[29 -19 -69 -23 -32 8 -3 -6 9 1 -5 6]
[18 3 -33 -7 23 -4 -1 56 -73 -4 1 13]
[-24 2 31 15 -2 -11 10 -19 21 -7 -4 -15]
[29 18 -46 20 -11 -6 -1 13 10 -21 -7 6]
[-45 11 1 9 2 6 14 24 25 -5 -1 11]
[37 -16 69 -6 -5 6 16 9 -37 -2 -11 0]
[3 -7 -34 5 22 -3 -11 22 6 2 -8 -11]
->
[6 13 -15 6 11 0 -11]
[-5 1 -4 -7 -1 -11 -8]
[1 -4 -7 -21 -5 -2 2]
[9 -73 21 10 25 -37 6]
[-6 56 -19 13 24 9 22]
[-3 -1 10 -1 14 16 -11]
[8 -4 -11 -6 6 6 -3]
[-32 23 -2 -11 2 -5 22]
[-23 -7 15 20 9 -6 5]
[-69 -33 31 -46 1 69 -34]
[-19 3 2 18 11 -16 -7]
[29 18 -24 29 -45 37 3]

[14 12 -17]
[34 32 13]
[-15 52 36]
[55 -28 4]
[53 25 14]
[31 6 -11]
[53 -34 3]
[68 14 10]
[27 32 19]
[44 38 -48]
->
[-17 13 36 4 14 -11 3 10 19 -48]
[12 32 52 -28 25 6 -34 14 32 38]
[14 34 -15 55 53 31 53 68 27 44]

[2 22 53 -34 -43 48 13 37 -21]
[29 23 4 -3 -44 -42 -13 10 -57]
[-5 -5 45 -9 -20 39 38 -1 -13]
[36 19 -30 -47 -18 -8 -2 -27 -7]
[-30 -39 33 38 23 8 22 -24 5]
[-30 6 9 4 -5 -5 -10 14 -7]
->
[-21 -57 -13 -7 5 -7]
[37 10 -1 -27 -24 14]
[13 -13 38 -2 22 -10]
[48 -42 39 -8 8 -5]
[-43 -44 -20 -18 23 -5]
[-34 -3 -9 -47 38 4]
[53 4 45 -30 33 9]
[22 23 -5 19 -39 6]
[2 29 -5 36 -30 -30]

[-62 2 44 -3 14 -10 -4 -39 10 -58 4 35 26 -33 23]
[43 19 -17 -30 -32 -1 9 -11 13 -12 36 37 -26 18 -13]
->
[23 -13]
[-33 18]
[26 -26]
[35 37]
[4 36]
[-58 -12]
[10 13]
[-39 -11]
[-4 9]
[-10 -1]
[14 -32]
[-3 -30]
[44 -17]
[2 19]
[-62 43]

[5 -13 1 -53 22 -9 3 -4 22 -15 25 19]
[-25 -6 -14 43 -21 4 -39 1 -5 11 -31 -10]
[-10 -14 16 0 39 19 -39 6 -12 13 28 37]
[-12 9 -21 -21 -3 2 -39 -7 6 2 -8 -43]
->
[19 -10 37 -43]
[25 -31 28 -8]
[-15 11 13 2]
[22 -5 -12 6]
[-4 1 6 -7]
[3 -39 -39 -39]
[-9 4 19 2]
[22 -21 39 -3]
[-53 43 0 -21]
[1 -14 16 -21]
[-13 -6 -14 9]
[5 -25 -10 -12]

[14 -23 -62]
[-25 62 9]
[-30 -11 -10]
[-29 -36 -70]
->
[-62 9 -10 -70]
[-23 62 -11 -36]
[14 -25 -30 -29]

[-16 33 27]
[39 -42 32]
[-28 -10 -34]
[46 -1 18]
[-70 39 23]
[5 13 -14]
[-21 -48 -5]
[-27 16 18]
[5 18 7]
[24 -10 5]
->
[27 32 -34 18 23 -14 -5 18 7 5]
[33 -42 -10 -1 39 13 -48 16 18 -10]
[-16 39 -28 46 -70 5 -21 -27 5 24]

[-1 -41 -5 5 -8 38 -17]
[-6 46 18 25 44 -11 22]
[-30 5 -30 3 0 66 -60]
[-46 -5 31 -56 13 2 33]
[-10 -10 -29 -4 -2 -59 9]
[13 -12 31 -3 33 42 34]
->
[-17 22 -60 33 9 34]
[38 -11 66 2 -59 42]
[-8 44 0 13 -2 33]
[5 25 3 -56 -4 -3]
[-5 18 -30 31 -29 31]
[-41 46 5 -5 -10 -12]
[-1 -6 -30 -46 -10 13]
---
[-13 8 -6 7 -5 -14 -8 -20 52]
[1 3 -9 -2 -9 8 -15 7 9]
[1 -4 2 -5 16 5 -4 -7 -8]
[-3 -8 -22 1 -11 18 -9 3 -19]
[-2 -9 8 5 8 -21 1 12 21]
[5 9 -8 2 -4 -8 -3 9 -26]
[10 -6 -14 0 5 2 19 17 -40]
[-2 -5 9 4 -6 -15 27 -16 -9]
[0 -10 -6 -2 11 -18 -28 -2 -37]
->
[52 -13 8 -6 7 -5 -14 -8 -20]
[9 1 3 -9 -2 -9 8 -15 7]
[-8 1 -4 2 -5 16 5 -4 -7]
[-19 -3 -8 -22 1 -11 18 -9 3]
[21 -2 -9 8 5 8 -21 1 12]
[-26 5 9 -8 2 -4 -8 -3 9]
[-40 10 -6 -14 0 5 2 19 17]
[-9 -2 -5 9 4 -6 -15 27 -16]
[-37 0 -10 -6 -2 11 -18 -28 -2]

[16 -21 7 12 27 -1 -24 -7]
[19 21 6 18 24 -17 -12 18]
[11 1 5 4 -8 26 4 11]
[-6 8 6 -8 -55 17 9 -42]
[-21 -5 -8 -6 -12 -48 -13 5]
[31 4 2 -17 24 -1 -1 22]
[-35 1 -1 -32 36 33 5 0]
[-26 10 -7 12 9 -71 -4 1]
->
[-7 16 -21 7 12 27 -1 -24]
[18 19 21 6 18 24 -17 -12]
[11 11 1 5 4 -8 26 4]
[-42 -6 8 6 -8 -55 17 9]
[5 -21 -5 -8 -6 -12 -48 -13]
[22 31 4 2 -17 24 -1 -1]
[0 -35 1 -1 -32 36 33 5]
[1 -26 10 -7 12 9 -71 -4]

[-1 24 49 13 -18 28 11 -19]
[9 36 9 13 -27 19 51 17]
[-5 0 2 21 -66 -13 -20 9]
[7 9 -24 -2 40 -15 37 21]
[-2 2 -25 29 26 -22 16 3]
[-32 52 -34 -12 -12 23 32 -7]
[-15 9 41 30 18 20 4 -25]
->
[-19 -1 24 49 13 -18 28 11]
[17 9 36 9 13 -27 19 51]
[9 -5 0 2 21 -66 -13 -20]
[21 7 9 -24 -2 40 -15 37]
[3 -2 2 -25 29 26 -22 16]
[-7 -32 52 -34 -12 -12 23 32]
[-25 -15 9 41 30 18 20 4]

[-2 -2 5 1 0]
[7 9 17 1 15]
[51 -26 -10 3 73]
[15 -1 6 -11 -18]
[-11 -10 16 9 5]
[7 -16 -40 14 0]
[-17 38 -21 -1 -20]
[3 -20 -31 16 -6]
->
[0 -2 -2 5 1]
[15 7 9 17 1]
[73 51 -26 -10 3]
[-18 15 -1 6 -11]
[5 -11 -10 16 9]
[0 7 -16 -40 14]
[-20 -17 38 -21 -1]
[-6 3 -20 -31 16]

[-29 43 -61 -11]
[-28 44 -61 -11]
[-20 46 -61 -15]
[-56 -41 33 24]
[74 -9 18 -28]
[71 -15 24 -24]
[-56 -41 34 24]
[-57 -41 33 24]
[-56 -41 34 25]
[74 -9 17 -28]
[71 -16 24 -25]
[-30 43 -60 -12]
->
[-11 -29 43 -61]
[-11 -28 44 -61]
[-15 -20 46 -61]
[24 -56 -41 33]
[-28 74 -9 18]
[-24 71 -15 24]
[24 -56 -41 34]
[24 -57 -41 33]
[25 -56 -41 34]
[-28 74 -9 17]
[-25 71 -16 24]
[-12 -30 43 -60]

[43 61 10 -11 43 48 40]
[28 49 30 -60 41 46 2]
[37 59 21 -39 45 49 21]
->
[40 43 61 10 -11 43 48]
[2 28 49 30 -60 41 46]
[21 37 59 21 -39 45 49]
